In the data rows, zero lies at 4.5, halfway between 4 and 5.
Here are some rows, each followed by its group. Rows of different groups can look alike.
c(6, 8, 5, 7, 5, 3, 2, 3, 1, 1, 4, 5, 7, 4, 7, 4, 2, 3, 6, 1, 6, 5, 0, 5, 4, 4, 4, 5, 2, 3, 3, 6, 5, 1, 5, 1, 9, 2, 7, 6, 6, 1, 9, 5, 0, 5, 0, 5, 7, 2, 4, 2, 3, 3, 6, 8, 2, 5, 6, 0, 3, 6, 5, 1) A
c(5, 5, 5, 3, 6, 2, 2, 7, 3, 4, 4, 5, 3, 4, 4, 6, 5, 6, 6, 2, 5, 6, 2, 7, 2, 5, 1, 8, 1, 6, 3, 6, 6, 0, 6, 4, 7, 3, 8, 3, 7, 5, 7, 2, 2, 1, 1, 4, 3, 7, 2, 4, 5, 1, 4, 9, 5, 7, 8, 1, 9, 7, 7, 2) A
c(5, 3, 3, 7, 4, 6, 6, 3, 4, 8, 6, 6, 6, 5, 2, 1, 5, 7, 5, 5, 4, 6, 4, 7, 8, 2, 6, 5, 4, 3, 2, 5, 4, 6, 4, 5, 2, 3, 1, 5, 2, 4, 3, 1, 4, 5, 8, 6, 2, 6, 7, 1, 5, 7, 4, 3, 4, 3, 6, 4, 5, 4, 4, 8) B
c(6, 6, 5, 2, 7, 3, 3, 5, 4, 3, 3, 5, 5, 5, 7, 6, 4, 3, 5, 3, 4, 3, 3, 3, 4, 4, 4, 5, 3, 7, 6, 5, 4, 4, 5, 3, 7, 4, 6, 4, 7, 5, 6, 5, 5, 5, 4, 2, 4, 5, 5, 5, 4, 2, 4, 6, 2, 3, 5, 3, 5, 6, 5, 3) C
c(4, 3, 7, 5, 3, 8, 3, 6, 3, 2, 3, 6, 8, 3, 5, 3, 4, 2, 1, 6, 3, 2, 4, 2, 3, 6, 7, 3, 3, 6, 4, 5, 7, 6, 5, 2, 6, 4, 6, 4, 3, 4, 6, 4, 5, 6, 4, 2, 7, 2, 6, 3, 3, 4, 1, 5, 3, 3, 2, 3, 4, 2, 5, 4) C
c(7, 9, 7, 3, 5, 3, 2, 7, 3, 3, 3, 6, 5, 4, 9, 9, 6, 2, 5, 1, 3, 3, 0, 4, 3, 3, 5, 5, 1, 8, 7, 5, 4, 3, 1, 3, 7, 2, 7, 6, 7, 3, 8, 7, 4, 4, 1, 2, 9, 6, 5, 6, 4, 3, 6, 5, 4, 5, 4, 1, 5, 5, 5, 2) C
c(5, 5, 3, 5, 6, 4, 5, 4, 5, 5, 5, 4, 4, 6, 5, 5, 4, 5, 6, 3, 5, 4, 4, 6, 5, 3, 4, 5, 5, 5, 4, 5, 3, 4, 4, 5, 4, 4, 3, 4, 5, 5, 5, 5, 5, 5, 5, 5, 3, 6, 5, 5, 5, 5, 6, 4, 4, 4, 5, 5, 5, 6, 4, 6) B
c(5, 6, 5, 2, 7, 4, 2, 6, 4, 3, 3, 6, 4, 5, 6, 7, 4, 3, 4, 3, 4, 3, 3, 4, 4, 5, 4, 5, 3, 8, 6, 5, 4, 5, 4, 4, 6, 5, 6, 3, 7, 6, 6, 5, 5, 4, 4, 1, 4, 5, 4, 6, 4, 2, 4, 6, 2, 3, 4, 3, 6, 6, 5, 4) C
c(5, 6, 5, 3, 6, 5, 3, 4, 4, 4, 4, 5, 6, 4, 7, 5, 3, 3, 4, 4, 4, 2, 4, 3, 5, 5, 7, 3, 5, 7, 6, 5, 4, 6, 4, 3, 6, 4, 5, 5, 6, 5, 6, 6, 6, 7, 5, 3, 5, 3, 6, 5, 4, 3, 4, 3, 2, 2, 3, 3, 3, 4, 4, 4) D
c(5, 4, 4, 5, 4, 5, 6, 4, 5, 6, 5, 4, 4, 5, 4, 4, 5, 5, 5, 5, 5, 5, 5, 5, 6, 4, 5, 4, 5, 4, 5, 4, 4, 5, 4, 6, 3, 5, 3, 5, 4, 4, 3, 4, 5, 5, 6, 6, 4, 5, 5, 5, 5, 5, 5, 3, 5, 4, 4, 5, 4, 4, 4, 6) E
c(6, 5, 3, 3, 7, 4, 4, 4, 4, 5, 4, 5, 5, 6, 5, 5, 4, 4, 5, 3, 4, 3, 4, 4, 5, 3, 5, 5, 4, 6, 6, 5, 3, 5, 4, 5, 5, 4, 3, 4, 5, 6, 5, 5, 6, 5, 6, 3, 3, 6, 5, 5, 5, 4, 5, 4, 3, 2, 4, 5, 4, 6, 4, 5) E
c(4, 4, 7, 4, 3, 7, 3, 6, 3, 1, 3, 6, 8, 3, 6, 4, 3, 1, 1, 6, 3, 2, 3, 2, 3, 7, 7, 3, 3, 5, 5, 5, 7, 6, 5, 1, 7, 4, 7, 4, 4, 4, 6, 5, 6, 6, 4, 3, 8, 2, 5, 4, 2, 4, 1, 5, 3, 3, 2, 3, 3, 2, 4, 4) C
c(5, 5, 3, 4, 5, 3, 6, 4, 6, 6, 5, 2, 2, 6, 4, 5, 5, 6, 6, 4, 5, 5, 6, 5, 4, 5, 3, 5, 6, 4, 5, 4, 3, 4, 5, 6, 4, 5, 4, 4, 5, 5, 3, 5, 5, 3, 4, 5, 4, 6, 4, 6, 5, 5, 6, 4, 6, 6, 5, 6, 5, 5, 5, 5) B
c(6, 6, 5, 4, 6, 2, 2, 6, 3, 4, 4, 5, 4, 4, 5, 6, 4, 5, 6, 2, 6, 7, 1, 7, 2, 4, 1, 8, 1, 4, 3, 6, 5, 0, 6, 4, 7, 3, 7, 4, 7, 4, 7, 3, 1, 2, 1, 4, 4, 6, 2, 3, 5, 2, 5, 9, 5, 6, 8, 1, 8, 7, 7, 2) A
c(4, 3, 5, 6, 3, 6, 5, 3, 4, 6, 6, 5, 6, 4, 4, 2, 4, 5, 4, 6, 4, 5, 5, 4, 7, 3, 7, 3, 5, 4, 4, 4, 5, 7, 4, 5, 4, 4, 3, 6, 3, 4, 3, 4, 4, 6, 7, 6, 4, 3, 6, 3, 4, 6, 4, 2, 4, 3, 4, 4, 3, 3, 3, 6) F
c(5, 5, 2, 5, 5, 3, 5, 4, 5, 6, 5, 4, 4, 6, 4, 5, 5, 6, 6, 3, 5, 5, 5, 6, 5, 3, 4, 6, 5, 4, 4, 5, 3, 4, 5, 6, 4, 5, 3, 5, 5, 5, 4, 4, 5, 4, 5, 5, 3, 6, 5, 5, 5, 5, 6, 5, 5, 4, 5, 5, 6, 6, 5, 6) B
c(4, 4, 6, 4, 4, 6, 4, 4, 5, 4, 4, 5, 6, 4, 5, 4, 4, 3, 3, 6, 3, 3, 5, 3, 6, 5, 7, 2, 5, 6, 6, 4, 5, 7, 4, 4, 5, 5, 4, 4, 4, 4, 4, 5, 6, 7, 6, 4, 5, 3, 6, 4, 4, 4, 3, 2, 3, 2, 3, 4, 3, 3, 3, 5) F
c(5, 5, 6, 2, 7, 4, 2, 7, 3, 3, 2, 6, 4, 4, 6, 6, 4, 3, 4, 4, 4, 3, 3, 4, 3, 5, 4, 6, 2, 8, 5, 6, 5, 4, 5, 3, 7, 4, 6, 3, 7, 6, 7, 4, 5, 3, 3, 2, 4, 6, 4, 4, 4, 1, 2, 7, 3, 4, 6, 2, 7, 6, 6, 4) C
c(5, 3, 2, 6, 5, 3, 5, 4, 5, 8, 5, 4, 3, 5, 2, 3, 6, 8, 7, 3, 5, 6, 4, 8, 6, 1, 3, 7, 3, 3, 1, 5, 3, 4, 5, 6, 3, 3, 2, 5, 4, 5, 3, 1, 3, 2, 6, 6, 1, 8, 5, 2, 6, 6, 5, 5, 6, 4, 7, 5, 7, 7, 5, 7) G
c(4, 5, 2, 4, 5, 3, 6, 4, 6, 6, 5, 2, 2, 6, 3, 5, 6, 7, 7, 4, 6, 6, 5, 6, 4, 4, 2, 6, 5, 3, 4, 4, 3, 3, 5, 7, 3, 5, 3, 5, 5, 5, 3, 5, 4, 3, 4, 6, 3, 7, 3, 5, 6, 5, 7, 5, 7, 6, 6, 6, 5, 6, 5, 5) G
c(6, 5, 4, 3, 7, 4, 3, 3, 4, 4, 4, 5, 5, 5, 7, 5, 3, 3, 5, 3, 4, 2, 3, 4, 5, 3, 5, 5, 4, 7, 6, 5, 3, 6, 4, 4, 5, 4, 4, 4, 6, 5, 5, 5, 6, 5, 6, 2, 4, 6, 6, 5, 4, 4, 4, 5, 2, 1, 4, 4, 4, 5, 5, 5) F
c(5, 6, 3, 4, 6, 4, 4, 3, 4, 4, 4, 4, 5, 5, 6, 5, 4, 4, 5, 3, 4, 3, 4, 4, 5, 3, 5, 5, 5, 5, 5, 5, 3, 5, 4, 4, 5, 4, 3, 5, 5, 4, 5, 5, 5, 6, 5, 4, 4, 5, 6, 4, 4, 5, 5, 4, 2, 2, 4, 5, 3, 5, 4, 5) E
c(5, 5, 3, 4, 5, 3, 6, 4, 5, 5, 5, 3, 3, 5, 4, 5, 5, 5, 6, 4, 5, 5, 5, 5, 5, 4, 3, 5, 6, 4, 4, 4, 3, 4, 4, 6, 3, 5, 3, 5, 4, 5, 4, 5, 5, 4, 4, 5, 4, 6, 4, 6, 5, 5, 6, 4, 6, 5, 5, 6, 5, 6, 5, 5) B
c(4, 4, 3, 5, 4, 3, 7, 4, 6, 6, 6, 3, 2, 5, 3, 5, 6, 6, 6, 5, 5, 6, 6, 6, 5, 4, 3, 5, 6, 3, 4, 4, 3, 4, 5, 7, 3, 5, 3, 5, 4, 5, 3, 5, 4, 3, 4, 7, 4, 6, 3, 6, 6, 6, 6, 4, 7, 7, 6, 6, 5, 5, 4, 5) B
c(6, 7, 5, 3, 7, 4, 3, 3, 3, 3, 4, 6, 6, 5, 7, 5, 3, 3, 5, 3, 4, 2, 2, 3, 5, 3, 5, 5, 3, 7, 6, 5, 3, 4, 4, 3, 6, 4, 5, 4, 6, 4, 7, 5, 5, 6, 4, 2, 4, 5, 6, 5, 4, 3, 5, 5, 1, 2, 4, 3, 3, 5, 4, 4) D
c(6, 5, 4, 4, 6, 4, 4, 3, 4, 4, 4, 5, 6, 5, 6, 4, 4, 4, 5, 4, 4, 3, 4, 4, 6, 3, 5, 4, 4, 5, 5, 5, 3, 5, 4, 4, 5, 4, 3, 5, 5, 4, 5, 4, 5, 6, 5, 4, 4, 5, 6, 4, 4, 5, 5, 4, 3, 2, 4, 4, 4, 5, 4, 6) F
c(5, 5, 5, 3, 6, 2, 3, 8, 3, 4, 4, 5, 2, 4, 5, 6, 5, 5, 6, 2, 5, 6, 2, 7, 2, 5, 1, 8, 1, 6, 3, 6, 6, 1, 6, 4, 6, 3, 7, 3, 7, 5, 7, 3, 3, 1, 2, 3, 3, 7, 3, 4, 5, 1, 3, 9, 5, 6, 8, 1, 9, 7, 7, 3) A
c(4, 5, 2, 5, 5, 3, 6, 4, 6, 7, 6, 2, 2, 5, 2, 5, 6, 7, 7, 4, 6, 7, 5, 7, 4, 3, 2, 6, 6, 3, 3, 4, 3, 3, 5, 7, 3, 5, 4, 4, 4, 5, 3, 4, 4, 2, 4, 6, 3, 7, 3, 6, 6, 5, 7, 5, 7, 7, 6, 6, 6, 6, 5, 5) G
c(4, 4, 4, 5, 3, 5, 7, 4, 6, 5, 6, 3, 4, 5, 3, 4, 6, 5, 5, 6, 5, 5, 7, 4, 5, 5, 4, 3, 7, 3, 5, 3, 5, 5, 5, 7, 2, 5, 4, 5, 3, 4, 2, 4, 5, 4, 6, 7, 5, 4, 4, 6, 6, 6, 5, 3, 7, 7, 3, 7, 4, 3, 3, 5) E
c(3, 3, 7, 5, 2, 7, 2, 8, 3, 2, 3, 6, 6, 2, 4, 4, 4, 4, 1, 5, 5, 4, 2, 4, 1, 7, 4, 6, 2, 4, 2, 7, 9, 2, 6, 1, 7, 4, 9, 4, 4, 5, 7, 3, 3, 3, 2, 2, 7, 3, 3, 2, 3, 4, 0, 8, 5, 5, 5, 2, 6, 3, 7, 4) A
c(4, 4, 2, 4, 5, 2, 7, 5, 6, 6, 5, 2, 1, 5, 3, 6, 6, 7, 7, 4, 6, 7, 6, 7, 4, 5, 2, 5, 6, 3, 4, 4, 3, 2, 5, 7, 3, 5, 4, 5, 5, 5, 3, 5, 4, 2, 3, 6, 3, 6, 2, 7, 6, 5, 7, 5, 8, 8, 6, 7, 6, 6, 5, 4) G
c(5, 6, 3, 3, 5, 3, 6, 4, 5, 4, 5, 2, 2, 6, 5, 7, 5, 4, 5, 4, 6, 4, 6, 4, 4, 5, 4, 4, 6, 5, 6, 4, 3, 4, 5, 6, 4, 6, 4, 4, 5, 6, 4, 6, 6, 4, 4, 4, 5, 5, 4, 7, 5, 4, 6, 4, 5, 5, 4, 6, 4, 5, 5, 4) E
c(3, 3, 9, 4, 2, 6, 1, 9, 3, 2, 2, 7, 6, 2, 4, 5, 4, 3, 0, 6, 4, 3, 3, 4, 1, 8, 5, 5, 1, 6, 2, 7, 9, 4, 5, 1, 8, 4, 9, 2, 5, 6, 7, 4, 5, 3, 1, 0, 6, 3, 4, 2, 2, 2, 0, 7, 4, 4, 4, 2, 7, 3, 7, 4) A
c(5, 4, 2, 6, 5, 3, 6, 4, 5, 7, 6, 3, 3, 5, 2, 4, 6, 7, 7, 4, 5, 7, 5, 8, 5, 2, 3, 7, 4, 3, 2, 5, 3, 4, 5, 7, 3, 5, 2, 5, 4, 5, 3, 3, 4, 2, 5, 6, 2, 7, 4, 4, 6, 6, 6, 5, 7, 6, 7, 6, 7, 6, 5, 6) G
c(2, 2, 7, 7, 1, 7, 5, 4, 5, 5, 6, 5, 5, 3, 3, 3, 5, 6, 2, 8, 4, 7, 6, 4, 5, 5, 6, 3, 6, 2, 4, 4, 7, 6, 4, 3, 4, 5, 4, 6, 2, 4, 2, 5, 3, 5, 5, 7, 6, 2, 4, 3, 4, 6, 3, 3, 6, 6, 4, 5, 4, 2, 4, 4) C
c(5, 7, 5, 2, 7, 3, 3, 5, 4, 3, 4, 5, 4, 5, 7, 7, 3, 2, 5, 3, 4, 3, 3, 3, 3, 5, 4, 5, 4, 7, 7, 5, 3, 4, 5, 4, 6, 5, 6, 4, 7, 6, 6, 6, 5, 5, 3, 2, 5, 5, 5, 6, 4, 2, 5, 5, 3, 3, 4, 4, 4, 6, 5, 3) C
c(3, 3, 6, 6, 2, 7, 6, 4, 6, 3, 5, 4, 6, 4, 4, 4, 5, 3, 2, 7, 4, 4, 8, 1, 5, 7, 7, 1, 8, 3, 6, 2, 6, 7, 4, 5, 3, 5, 4, 5, 2, 3, 3, 6, 5, 6, 6, 6, 7, 2, 4, 6, 5, 7, 4, 1, 6, 6, 2, 6, 1, 1, 2, 4) F
c(5, 6, 5, 2, 7, 3, 3, 5, 3, 3, 3, 6, 4, 5, 6, 6, 4, 3, 5, 3, 4, 3, 3, 4, 3, 5, 4, 5, 3, 7, 6, 5, 4, 4, 5, 4, 6, 4, 6, 3, 7, 6, 7, 5, 5, 4, 4, 2, 4, 6, 4, 5, 4, 2, 4, 6, 3, 3, 5, 3, 6, 6, 6, 4) C
c(5, 6, 3, 4, 5, 3, 6, 4, 6, 4, 5, 3, 3, 6, 5, 6, 5, 4, 6, 3, 6, 4, 5, 5, 4, 4, 3, 5, 6, 4, 6, 4, 3, 4, 5, 6, 4, 6, 4, 5, 5, 5, 4, 6, 5, 4, 4, 4, 4, 5, 4, 7, 5, 5, 6, 4, 5, 5, 4, 6, 4, 6, 5, 4) B
c(4, 5, 2, 4, 5, 2, 6, 5, 6, 6, 5, 2, 1, 6, 3, 6, 5, 6, 6, 4, 6, 6, 6, 6, 4, 5, 2, 6, 6, 3, 4, 3, 3, 3, 5, 7, 3, 6, 4, 4, 5, 5, 3, 5, 4, 3, 4, 6, 4, 6, 3, 6, 5, 5, 7, 5, 7, 7, 5, 6, 6, 6, 5, 4) G
c(3, 3, 8, 4, 3, 7, 1, 8, 2, 1, 2, 7, 7, 2, 6, 4, 4, 2, 0, 6, 4, 3, 3, 3, 2, 7, 6, 5, 2, 6, 3, 6, 9, 4, 5, 1, 8, 4, 8, 3, 5, 5, 7, 4, 5, 5, 2, 1, 7, 2, 4, 2, 2, 2, 0, 6, 3, 3, 4, 1, 5, 3, 6, 3) A
c(5, 7, 5, 4, 6, 3, 2, 5, 2, 2, 3, 5, 5, 4, 6, 5, 3, 4, 5, 2, 5, 4, 1, 5, 3, 4, 3, 6, 2, 5, 4, 6, 5, 2, 5, 3, 8, 3, 7, 5, 7, 4, 7, 5, 3, 4, 2, 3, 5, 5, 4, 4, 4, 2, 4, 7, 3, 5, 6, 1, 5, 6, 6, 2) A
c(5, 5, 6, 1, 7, 3, 3, 9, 3, 4, 3, 6, 2, 4, 5, 7, 5, 4, 5, 3, 5, 5, 3, 6, 2, 5, 2, 7, 1, 8, 4, 6, 6, 2, 5, 4, 6, 4, 7, 2, 7, 7, 6, 3, 4, 2, 2, 2, 2, 7, 3, 4, 4, 1, 2, 8, 5, 6, 7, 3, 9, 7, 7, 3) A
c(4, 2, 6, 7, 2, 9, 5, 3, 4, 5, 5, 7, 8, 4, 3, 0, 4, 4, 2, 7, 3, 4, 5, 3, 7, 4, 7, 3, 4, 4, 3, 4, 7, 7, 4, 3, 3, 3, 3, 5, 1, 3, 3, 2, 5, 7, 8, 5, 5, 3, 7, 1, 5, 7, 2, 2, 4, 2, 3, 4, 3, 1, 3, 7) D
c(3, 3, 6, 6, 2, 8, 4, 6, 4, 3, 4, 6, 7, 3, 3, 3, 5, 4, 2, 6, 4, 4, 4, 3, 2, 7, 5, 4, 5, 3, 3, 5, 7, 5, 5, 3, 4, 5, 6, 4, 3, 4, 5, 4, 4, 5, 5, 4, 7, 3, 5, 3, 4, 6, 2, 5, 6, 5, 4, 4, 4, 2, 5, 5) C
c(5, 4, 5, 5, 4, 6, 5, 4, 5, 5, 5, 5, 6, 5, 4, 3, 4, 4, 4, 5, 3, 3, 5, 4, 7, 3, 6, 4, 4, 5, 4, 4, 4, 7, 4, 5, 4, 4, 3, 5, 3, 4, 4, 3, 5, 6, 7, 5, 4, 5, 6, 3, 5, 6, 4, 3, 4, 3, 3, 5, 4, 4, 4, 7) E
c(2, 1, 7, 7, 2, 6, 5, 4, 4, 6, 6, 5, 4, 3, 3, 4, 5, 6, 3, 8, 5, 9, 6, 6, 5, 6, 5, 3, 6, 1, 4, 4, 7, 6, 5, 3, 4, 6, 4, 6, 3, 4, 2, 5, 3, 5, 5, 7, 6, 2, 3, 3, 4, 5, 4, 3, 6, 6, 5, 4, 4, 3, 4, 2) C
c(5, 5, 4, 2, 7, 4, 4, 5, 5, 4, 3, 5, 4, 6, 6, 6, 4, 3, 5, 4, 4, 2, 4, 3, 5, 4, 5, 5, 4, 8, 7, 5, 3, 6, 4, 5, 5, 5, 4, 4, 6, 6, 5, 5, 7, 5, 6, 2, 4, 6, 5, 6, 4, 3, 4, 4, 3, 2, 4, 5, 4, 5, 5, 5) F
c(5, 6, 6, 4, 5, 5, 3, 4, 3, 2, 4, 5, 7, 4, 7, 4, 3, 1, 3, 5, 4, 2, 3, 2, 5, 5, 7, 3, 4, 5, 6, 5, 5, 6, 4, 2, 7, 4, 5, 5, 5, 4, 6, 6, 5, 7, 4, 3, 6, 2, 6, 4, 3, 4, 4, 4, 2, 3, 2, 3, 2, 3, 4, 3) D
c(4, 4, 4, 5, 3, 5, 7, 4, 6, 5, 6, 2, 3, 5, 4, 5, 5, 5, 5, 6, 5, 6, 8, 4, 5, 6, 4, 2, 8, 3, 6, 2, 4, 5, 5, 7, 2, 5, 4, 5, 3, 4, 2, 6, 5, 5, 5, 7, 6, 3, 3, 7, 5, 6, 6, 2, 7, 7, 3, 7, 3, 3, 3, 4) E
c(5, 4, 2, 6, 5, 4, 5, 4, 5, 8, 5, 4, 3, 6, 2, 3, 6, 8, 7, 3, 5, 6, 4, 7, 6, 2, 3, 7, 4, 3, 1, 5, 3, 3, 5, 6, 3, 4, 2, 5, 4, 4, 3, 2, 4, 3, 6, 6, 1, 7, 5, 3, 6, 6, 6, 6, 6, 4, 7, 5, 7, 6, 5, 6) G
Which 3 groups are nearest to each row below, nearest first, going by the distance to the centre of the group?
c(3, 4, 7, 4, 3, 7, 4, 5, 4, 2, 3, 5, 7, 3, 6, 4, 3, 2, 1, 7, 4, 2, 5, 1, 3, 8, 7, 1, 5, 5, 6, 4, 7, 7, 4, 3, 5, 5, 6, 4, 3, 4, 5, 6, 5, 7, 4, 3, 8, 1, 5, 5, 3, 4, 2, 3, 4, 4, 2, 4, 2, 2, 3, 4) D C F
c(5, 6, 3, 3, 6, 4, 4, 3, 5, 4, 4, 4, 4, 6, 6, 5, 4, 4, 6, 3, 5, 3, 4, 3, 5, 3, 5, 5, 5, 6, 6, 5, 3, 5, 4, 5, 5, 5, 4, 4, 5, 5, 5, 6, 5, 5, 5, 3, 4, 5, 5, 6, 4, 4, 6, 4, 3, 3, 4, 5, 4, 5, 4, 5) E F B
Which 4 groups are nearest to each row below, nearest first, going by the average distance to the group's rows?
c(5, 5, 7, 3, 4, 6, 2, 6, 3, 1, 3, 6, 7, 4, 7, 5, 3, 1, 2, 5, 4, 1, 3, 2, 3, 6, 6, 3, 3, 7, 6, 5, 6, 5, 4, 2, 7, 4, 6, 4, 6, 4, 7, 5, 5, 6, 4, 2, 6, 3, 5, 5, 3, 3, 2, 5, 2, 3, 3, 2, 3, 3, 5, 4) D C F A
c(5, 4, 4, 5, 5, 6, 5, 3, 4, 6, 5, 5, 6, 5, 4, 3, 4, 4, 5, 4, 3, 3, 4, 5, 6, 3, 6, 4, 4, 5, 4, 5, 4, 6, 4, 5, 4, 3, 3, 5, 4, 4, 4, 3, 5, 6, 7, 4, 3, 5, 7, 3, 4, 6, 4, 4, 3, 2, 4, 4, 4, 4, 4, 7) F E B D
c(5, 5, 5, 3, 5, 5, 4, 5, 5, 3, 4, 5, 6, 5, 6, 5, 4, 2, 3, 5, 4, 2, 5, 2, 4, 5, 6, 3, 5, 7, 6, 4, 4, 6, 4, 4, 5, 5, 5, 4, 5, 5, 5, 6, 7, 6, 5, 3, 5, 4, 5, 6, 4, 4, 4, 4, 3, 3, 3, 5, 3, 4, 4, 4) F D E C
c(5, 4, 5, 5, 3, 6, 6, 4, 5, 4, 5, 4, 6, 4, 4, 3, 5, 4, 4, 6, 3, 4, 6, 3, 5, 5, 6, 2, 6, 4, 5, 3, 5, 6, 4, 5, 3, 4, 4, 5, 2, 4, 3, 4, 5, 6, 6, 5, 5, 3, 5, 5, 5, 7, 4, 3, 5, 5, 3, 6, 3, 2, 3, 6) E F B D
c(3, 1, 6, 7, 2, 8, 6, 3, 5, 6, 6, 6, 6, 3, 3, 2, 5, 5, 3, 8, 4, 6, 6, 4, 7, 5, 7, 2, 6, 3, 4, 3, 7, 8, 4, 4, 3, 5, 3, 6, 1, 3, 2, 3, 4, 6, 7, 7, 5, 2, 5, 2, 5, 7, 3, 2, 5, 5, 4, 5, 3, 1, 3, 5) F E D B
c(4, 6, 2, 4, 4, 1, 7, 5, 7, 5, 5, 0, 0, 5, 4, 8, 6, 6, 7, 4, 7, 7, 8, 6, 2, 7, 1, 5, 8, 3, 6, 2, 2, 2, 5, 8, 3, 7, 5, 4, 5, 5, 3, 7, 3, 2, 2, 7, 5, 6, 1, 9, 6, 4, 8, 5, 8, 9, 5, 8, 5, 6, 5, 2) G B E F
c(3, 3, 8, 6, 2, 6, 4, 4, 3, 3, 5, 5, 6, 2, 5, 4, 4, 4, 1, 7, 5, 5, 5, 4, 5, 7, 7, 2, 5, 3, 5, 4, 7, 6, 4, 2, 6, 5, 6, 6, 4, 4, 4, 6, 4, 7, 3, 5, 8, 1, 4, 3, 2, 4, 3, 3, 4, 5, 3, 3, 3, 2, 4, 2) D F C E
Which 3 groups are nearest to each row below, nearest first, going by the distance to the group's nearest row?
c(5, 5, 5, 3, 6, 2, 3, 7, 3, 4, 4, 6, 3, 4, 5, 6, 4, 5, 5, 2, 5, 6, 2, 6, 2, 4, 1, 7, 1, 6, 3, 6, 5, 1, 6, 4, 7, 3, 7, 3, 7, 5, 7, 3, 3, 2, 2, 3, 3, 6, 3, 3, 4, 1, 4, 9, 4, 6, 8, 1, 8, 7, 7, 2) A C B
Which 3 groups are nearest to each row below, nearest first, going by the average distance to the group's rows?
c(3, 4, 8, 4, 3, 7, 3, 6, 3, 2, 3, 6, 7, 2, 6, 4, 4, 2, 1, 6, 4, 3, 4, 2, 3, 7, 7, 3, 3, 6, 5, 5, 8, 6, 5, 1, 7, 5, 7, 4, 4, 4, 6, 5, 5, 6, 3, 3, 7, 2, 5, 3, 2, 3, 1, 4, 3, 3, 2, 2, 3, 3, 4, 4) D C F
Which 4 groups are nearest to each row below, nearest first, going by the distance to the centre of the group?
c(4, 5, 6, 5, 4, 6, 4, 4, 4, 2, 3, 5, 7, 4, 6, 4, 3, 2, 2, 5, 4, 2, 4, 1, 4, 6, 7, 2, 4, 5, 6, 5, 6, 6, 4, 2, 6, 5, 6, 4, 4, 3, 6, 6, 5, 7, 4, 4, 7, 2, 6, 5, 3, 5, 3, 3, 3, 3, 2, 4, 1, 2, 3, 4) D F C E
c(6, 8, 5, 6, 6, 2, 2, 4, 1, 2, 4, 4, 6, 4, 7, 4, 3, 4, 7, 1, 6, 6, 0, 6, 3, 4, 3, 6, 2, 3, 3, 7, 5, 0, 6, 2, 8, 3, 7, 6, 7, 2, 9, 5, 1, 3, 0, 5, 6, 4, 4, 3, 4, 3, 6, 8, 3, 6, 7, 1, 5, 6, 5, 1) A C D B
c(4, 5, 4, 4, 4, 3, 6, 4, 6, 5, 5, 2, 3, 5, 5, 6, 5, 4, 5, 5, 5, 5, 7, 4, 4, 6, 4, 3, 7, 4, 7, 3, 3, 5, 4, 6, 4, 6, 5, 5, 4, 5, 3, 7, 5, 4, 4, 6, 5, 4, 4, 7, 5, 5, 6, 3, 6, 6, 3, 7, 3, 4, 4, 4) E B F G
c(5, 6, 5, 3, 7, 3, 2, 6, 2, 3, 4, 6, 4, 4, 6, 6, 4, 4, 5, 2, 5, 5, 2, 5, 3, 4, 3, 7, 1, 6, 4, 6, 5, 2, 5, 3, 7, 3, 7, 4, 7, 5, 7, 4, 3, 3, 2, 3, 4, 5, 3, 4, 4, 2, 4, 8, 3, 5, 6, 2, 7, 6, 6, 2) A C D B
c(5, 7, 3, 3, 6, 3, 4, 3, 5, 3, 4, 3, 4, 6, 7, 6, 4, 3, 6, 3, 5, 3, 4, 3, 4, 5, 4, 4, 6, 5, 7, 4, 2, 4, 4, 5, 5, 5, 4, 5, 6, 5, 5, 8, 5, 5, 3, 4, 6, 4, 5, 7, 4, 4, 7, 4, 4, 4, 4, 6, 2, 5, 4, 3) E F B C
c(5, 6, 4, 2, 6, 4, 4, 5, 5, 4, 4, 4, 4, 5, 7, 7, 4, 3, 4, 4, 4, 2, 5, 3, 4, 5, 5, 4, 6, 7, 8, 4, 3, 5, 4, 5, 5, 5, 5, 3, 6, 6, 5, 6, 6, 5, 5, 2, 5, 5, 5, 7, 4, 3, 5, 4, 3, 3, 3, 5, 3, 5, 4, 4) F C E D
c(6, 3, 2, 6, 5, 5, 5, 3, 5, 8, 5, 5, 5, 6, 2, 2, 5, 7, 6, 3, 4, 5, 3, 8, 7, 0, 4, 7, 3, 4, 1, 6, 3, 5, 4, 6, 3, 3, 1, 5, 3, 5, 4, 1, 4, 4, 7, 5, 0, 7, 6, 1, 6, 6, 5, 5, 5, 3, 7, 4, 7, 6, 5, 8) G B E F
